In the data rows, the value 128 means zero.
Here are some points:
150 & 129 & 137 & 119 & 120 & 140 & 133 & 93 & 106 & 104 & 131 & 171 & 122 & 157 & 122 & 120 & 123 & 114 & 156 & 106 & 102 & 147 & 110 & 102 \\
96 & 207 & 158 & 115 & 203 & 142 & 162 & 103 & 88 & 136 & 124 & 124 & 123 & 118 & 124 & 112 & 116 & 107 & 136 & 165 & 85 & 163 & 140 & 113 \\
113 & 134 & 85 & 117 & 139 & 105 & 186 & 122 & 156 & 111 & 108 & 188 & 166 & 144 & 109 & 133 & 196 & 133 & 152 & 98 & 99 & 164 & 108 & 84 \\
152 & 130 & 117 & 175 & 165 & 142 & 69 & 150 & 90 & 116 & 190 & 76 & 112 & 88 & 121 & 115 & 49 & 179 & 82 & 142 & 71 & 121 & 136 & 109 \\
139 & 148 & 157 & 149 & 85 & 147 & 116 & 74 & 115 & 114 & 20 & 163 & 123 & 142 & 165 & 168 & 117 & 115 & 103 & 73 & 152 & 99 & 83 & 130 \\
172 & 73 & 162 & 160 & 77 & 155 & 140 & 152 & 163 & 156 & 64 & 220 & 134 & 93 & 125 & 158 & 179 & 141 & 165 & 93 & 143 & 135 & 91 & 99 \\
127 & 115 & 130 & 167 & 116 & 135 & 98 & 99 & 142 & 143 & 70 & 190 & 153 & 114 & 123 & 185 & 98 & 114 & 168 & 112 & 134 & 138 & 108 & 122 \\
96 & 125 & 134 & 130 & 127 & 149 & 117 & 116 & 112 & 155 & 98 & 138 & 134 & 139 & 129 & 168 & 124 & 104 & 147 & 159 & 145 & 110 & 142 & 142 \\
138 & 102 & 100 & 119 & 112 & 117 & 126 & 168 & 170 & 181 & 133 & 95 & 114 & 148 & 107 & 105 & 127 & 165 & 151 & 114 & 145 & 116 & 125 & 158 \\
181 & 113 & 171 & 142 & 151 & 144 & 154 & 95 & 112 & 94 & 88 & 101 & 170 & 188 & 130 & 160 & 94 & 117 & 148 & 143 & 90 & 117 & 120 & 140 \\
152 & 134 & 133 & 137 & 127 & 125 & 178 & 99 & 138 & 81 & 89 & 141 & 159 & 191 & 113 & 100 & 146 & 119 & 115 & 86 & 125 & 153 & 92 & 87 \\
107 & 173 & 124 & 159 & 131 & 75 & 111 & 83 & 142 & 105 & 178 & 139 & 127 & 71 & 161 & 119 & 115 & 175 & 120 & 106 & 107 & 207 & 77 & 86 \\
145 & 167 & 117 & 98 & 72 & 150 & 119 & 112 & 149 & 145 & 85 & 123 & 138 & 143 & 124 & 127 & 165 & 125 & 128 & 110 & 134 & 99 & 139 & 153 \\
143 & 127 & 156 & 74 & 84 & 149 & 147 & 125 & 187 & 61 & 122 & 151 & 150 & 193 & 99 & 128 & 137 & 146 & 105 & 116 & 145 & 111 & 126 & 117 \\
130 & 74 & 115 & 131 & 80 & 192 & 116 & 130 & 164 & 111 & 70 & 132 & 184 & 91 & 102 & 188 & 109 & 155 & 180 & 94 & 134 & 128 & 122 & 143 \\
114 & 148 & 108 & 122 & 203 & 130 & 168 & 121 & 82 & 122 & 160 & 80 & 181 & 181 & 121 & 102 & 107 & 129 & 97 & 166 & 140 & 113 & 154 & 116 \\
138 & 122 & 130 & 139 & 125 & 116 & 152 & 123 & 144 & 125 & 118 & 170 & 88 & 72 & 134 & 141 & 116 & 148 & 144 & 125 & 123 & 130 & 102 & 144 \\
132 & 99 & 130 & 137 & 59 & 168 & 106 & 144 & 198 & 152 & 73 & 154 & 130 & 57 & 139 & 174 & 125 & 157 & 153 & 118 & 156 & 118 & 111 & 137 \\
127 & 152 & 131 & 126 & 104 & 149 & 115 & 88 & 91 & 127 & 98 & 118 & 118 & 159 & 116 & 164 & 106 & 119 & 116 & 110 & 133 & 133 & 135 & 117 \\
133 & 170 & 115 & 77 & 179 & 71 & 166 & 151 & 78 & 150 & 160 & 32 & 145 & 178 & 126 & 62 & 159 & 113 & 119 & 164 & 83 & 102 & 163 & 131 \\
172 & 142 & 122 & 139 & 91 & 131 & 128 & 176 & 157 & 145 & 91 & 139 & 145 & 88 & 118 & 145 & 151 & 153 & 132 & 103 & 165 & 147 & 94 & 125 \\
130 & 142 & 114 & 153 & 113 & 81 & 119 & 180 & 138 & 157 & 192 & 91 & 132 & 74 & 128 & 85 & 141 & 139 & 136 & 169 & 100 & 164 & 151 & 132 \\
145 & 94 & 119 & 81 & 123 & 151 & 175 & 92 & 136 & 120 & 71 & 131 & 153 & 157 & 109 & 120 & 182 & 122 & 141 & 121 & 163 & 105 & 143 & 152 \\
152 & 162 & 152 & 183 & 69 & 213 & 87 & 136 & 131 & 193 & 88 & 155 & 81 & 87 & 164 & 158 & 120 & 121 & 146 & 105 & 161 & 112 & 82 & 172 \\
123 & 172 & 127 & 91 & 136 & 102 & 123 & 112 & 69 & 105 & 160 & 57 & 90 & 106 & 134 & 116 & 65 & 125 & 67 & 133 & 134 & 87 & 113 & 137 \\
159 & 128 & 151 & 140 & 128 & 113 & 77 & 170 & 174 & 136 & 131 & 115 & 123 & 134 & 81 & 167 & 126 & 104 & 134 & 141 & 168 & 139 & 125 & 112 \\
84 & 194 & 179 & 134 & 164 & 98 & 133 & 147 & 135 & 114 & 234 & 12 & 87 & 154 & 160 & 81 & 75 & 117 & 80 & 187 & 66 & 41 & 201 & 180 \\
132 & 35 & 187 & 166 & 187 & 88 & 170 & 116 & 48 & 111 & 141 & 122 & 88 & 142 & 136 & 173 & 119 & 135 & 186 & 163 & 96 & 160 & 196 & 165 \\
108 & 118 & 103 & 122 & 143 & 105 & 160 & 108 & 91 & 73 & 89 & 121 & 151 & 194 & 120 & 68 & 171 & 127 & 102 & 105 & 166 & 151 & 85 & 123 \\
24 more points follow, each with its number after it:
111 & 114 & 109 & 157 & 110 & 86 & 115 & 84 & 102 & 131 & 196 & 107 & 93 & 104 & 159 & 131 & 83 & 138 & 124 & 111 & 137 & 161 & 115 & 153 \\ 0
146 & 118 & 135 & 144 & 134 & 144 & 103 & 118 & 150 & 120 & 131 & 159 & 133 & 96 & 123 & 139 & 109 & 145 & 110 & 116 & 123 & 129 & 131 & 97 \\ 1
155 & 109 & 114 & 107 & 203 & 110 & 182 & 146 & 61 & 60 & 145 & 109 & 126 & 165 & 159 & 75 & 144 & 125 & 122 & 125 & 105 & 181 & 92 & 91 \\ 2
113 & 163 & 129 & 166 & 176 & 89 & 153 & 97 & 57 & 69 & 159 & 97 & 146 & 175 & 135 & 88 & 94 & 123 & 79 & 100 & 112 & 172 & 108 & 102 \\ 3
143 & 123 & 177 & 92 & 92 & 146 & 89 & 74 & 75 & 121 & 47 & 175 & 126 & 161 & 131 & 156 & 99 & 140 & 109 & 136 & 121 & 84 & 116 & 122 \\ 4
152 & 110 & 113 & 147 & 145 & 104 & 132 & 136 & 147 & 114 & 146 & 156 & 142 & 157 & 126 & 81 & 109 & 152 & 167 & 159 & 170 & 161 & 116 & 135 \\ 5
133 & 70 & 82 & 128 & 141 & 163 & 104 & 116 & 126 & 95 & 111 & 213 & 122 & 121 & 133 & 138 & 94 & 155 & 82 & 124 & 126 & 115 & 136 & 87 \\ 6
82 & 107 & 134 & 145 & 125 & 98 & 121 & 168 & 147 & 124 & 200 & 57 & 135 & 108 & 120 & 74 & 129 & 112 & 96 & 149 & 127 & 77 & 136 & 157 \\ 7
113 & 122 & 124 & 141 & 111 & 115 & 97 & 154 & 132 & 165 & 186 & 104 & 177 & 110 & 95 & 97 & 147 & 162 & 153 & 146 & 108 & 148 & 158 & 149 \\ 8
143 & 96 & 116 & 164 & 127 & 137 & 116 & 158 & 146 & 179 & 132 & 147 & 122 & 101 & 121 & 116 & 184 & 125 & 156 & 142 & 138 & 135 & 107 & 120 \\ 9
170 & 103 & 150 & 89 & 68 & 165 & 120 & 157 & 162 & 141 & 81 & 167 & 117 & 94 & 140 & 175 & 170 & 140 & 151 & 90 & 142 & 118 & 115 & 135 \\ 10
145 & 136 & 100 & 141 & 66 & 167 & 93 & 179 & 134 & 176 & 67 & 157 & 188 & 89 & 94 & 190 & 168 & 144 & 90 & 64 & 184 & 114 & 148 & 144 \\ 11
169 & 114 & 178 & 158 & 173 & 72 & 166 & 105 & 121 & 117 & 124 & 163 & 105 & 86 & 106 & 165 & 94 & 110 & 154 & 137 & 100 & 244 & 116 & 112 \\ 12
137 & 138 & 97 & 88 & 111 & 125 & 102 & 152 & 130 & 145 & 89 & 171 & 110 & 151 & 95 & 127 & 118 & 137 & 105 & 104 & 167 & 108 & 148 & 113 \\ 13
134 & 146 & 127 & 167 & 193 & 154 & 129 & 188 & 154 & 111 & 195 & 70 & 178 & 119 & 136 & 64 & 136 & 178 & 121 & 171 & 193 & 138 & 118 & 100 \\ 14
83 & 94 & 153 & 75 & 103 & 180 & 98 & 153 & 195 & 143 & 67 & 192 & 131 & 163 & 78 & 123 & 176 & 114 & 176 & 152 & 156 & 73 & 111 & 151 \\ 15
140 & 113 & 162 & 130 & 121 & 157 & 109 & 138 & 106 & 145 & 88 & 156 & 109 & 170 & 186 & 156 & 126 & 125 & 131 & 58 & 147 & 172 & 110 & 142 \\ 16
61 & 125 & 128 & 116 & 128 & 133 & 92 & 167 & 148 & 161 & 189 & 89 & 136 & 133 & 118 & 96 & 134 & 118 & 134 & 165 & 125 & 83 & 174 & 163 \\ 17
146 & 149 & 94 & 165 & 90 & 155 & 121 & 129 & 187 & 118 & 142 & 147 & 95 & 101 & 110 & 149 & 105 & 135 & 128 & 159 & 127 & 143 & 140 & 107 \\ 18
111 & 137 & 150 & 108 & 162 & 102 & 97 & 136 & 160 & 74 & 255 & 22 & 119 & 130 & 211 & 124 & 100 & 134 & 98 & 170 & 97 & 98 & 176 & 163 \\ 19
171 & 123 & 72 & 122 & 143 & 143 & 159 & 140 & 142 & 117 & 110 & 151 & 144 & 175 & 126 & 91 & 198 & 96 & 146 & 169 & 139 & 104 & 116 & 148 \\ 20
120 & 75 & 123 & 122 & 150 & 153 & 152 & 139 & 96 & 112 & 139 & 106 & 85 & 112 & 101 & 142 & 110 & 145 & 196 & 186 & 151 & 105 & 150 & 209 \\ 21
123 & 143 & 115 & 110 & 179 & 136 & 112 & 86 & 108 & 94 & 107 & 126 & 111 & 144 & 140 & 130 & 104 & 130 & 146 & 126 & 126 & 137 & 106 & 120 \\ 22
132 & 104 & 91 & 128 & 146 & 134 & 153 & 164 & 159 & 128 & 123 & 162 & 130 & 144 & 124 & 121 & 142 & 166 & 158 & 114 & 137 & 132 & 120 & 100 \\ 23
Which two of these numbered points are nearest to each point below, looking only along the 6 directions in which the first points spread most? Their numbers follow each, nearest first.
110 & 118 & 138 & 129 & 136 & 149 & 138 & 161 & 155 & 168 & 128 & 161 & 102 & 120 & 82 & 154 & 174 & 132 & 138 & 159 & 163 & 161 & 133 & 160 \\ > 9 23
117 & 136 & 97 & 114 & 133 & 135 & 131 & 125 & 156 & 118 & 167 & 112 & 127 & 164 & 133 & 79 & 152 & 149 & 101 & 111 & 112 & 140 & 157 & 110 \\ > 14 5
131 & 127 & 116 & 111 & 111 & 163 & 96 & 157 & 146 & 132 & 98 & 126 & 166 & 143 & 95 & 97 & 151 & 166 & 112 & 117 & 135 & 73 & 131 & 153 \\ > 13 20
94 & 108 & 117 & 115 & 151 & 101 & 178 & 111 & 90 & 141 & 145 & 139 & 140 & 149 & 133 & 150 & 108 & 103 & 175 & 176 & 152 & 88 & 136 & 196 \\ > 21 22
105 & 141 & 63 & 80 & 152 & 110 & 192 & 157 & 165 & 91 & 146 & 128 & 126 & 174 & 119 & 49 & 184 & 65 & 148 & 116 & 153 & 122 & 126 & 124 \\ > 20 23
142 & 183 & 117 & 137 & 145 & 107 & 129 & 78 & 111 & 87 & 104 & 108 & 151 & 120 & 128 & 145 & 119 & 105 & 92 & 90 & 137 & 132 & 128 & 121 \\ > 22 1
133 & 83 & 111 & 150 & 120 & 150 & 135 & 166 & 96 & 163 & 112 & 99 & 146 & 147 & 107 & 127 & 159 & 117 & 131 & 133 & 137 & 97 & 122 & 165 \\ > 21 13
142 & 100 & 135 & 93 & 112 & 138 & 126 & 125 & 128 & 132 & 84 & 125 & 122 & 112 & 112 & 148 & 105 & 115 & 152 & 111 & 99 & 144 & 104 & 93 \\ > 1 6
143 & 128 & 142 & 151 & 102 & 164 & 152 & 165 & 176 & 142 & 60 & 151 & 99 & 157 & 112 & 173 & 160 & 101 & 154 & 183 & 177 & 68 & 150 & 196 \\ > 15 10
190 & 128 & 149 & 161 & 80 & 164 & 90 & 87 & 52 & 71 & 89 & 116 & 135 & 133 & 115 & 167 & 76 & 134 & 100 & 94 & 99 & 122 & 142 & 136 \\ > 4 6
107 & 113 & 128 & 134 & 109 & 163 & 160 & 166 & 178 & 133 & 113 & 146 & 169 & 173 & 104 & 100 & 183 & 108 & 162 & 128 & 135 & 97 & 90 & 118 \\ > 20 13
177 & 108 & 89 & 191 & 169 & 103 & 178 & 110 & 126 & 59 & 43 & 0 & 112 & 213 & 78 & 21 & 136 & 249 & 24 & 151 & 122 & 213 & 66 & 138 \\ > 2 3
144 & 129 & 135 & 154 & 119 & 132 & 147 & 107 & 106 & 100 & 125 & 149 & 121 & 140 & 156 & 102 & 95 & 116 & 158 & 166 & 112 & 155 & 130 & 130 \\ > 22 1
128 & 114 & 139 & 100 & 80 & 152 & 163 & 178 & 200 & 144 & 89 & 161 & 119 & 157 & 129 & 177 & 146 & 146 & 133 & 148 & 180 & 98 & 160 & 149 \\ > 15 10
111 & 153 & 74 & 91 & 145 & 102 & 171 & 132 & 110 & 95 & 134 & 117 & 115 & 168 & 129 & 92 & 156 & 97 & 112 & 157 & 108 & 131 & 133 & 139 \\ > 20 2
83 & 190 & 117 & 110 & 160 & 76 & 181 & 144 & 100 & 87 & 171 & 90 & 145 & 175 & 98 & 84 & 81 & 114 & 135 & 151 & 98 & 123 & 124 & 81 \\ > 2 3
106 & 77 & 152 & 124 & 116 & 102 & 127 & 167 & 159 & 150 & 172 & 160 & 118 & 88 & 108 & 149 & 89 & 167 & 182 & 127 & 127 & 185 & 140 & 83 \\ > 5 9
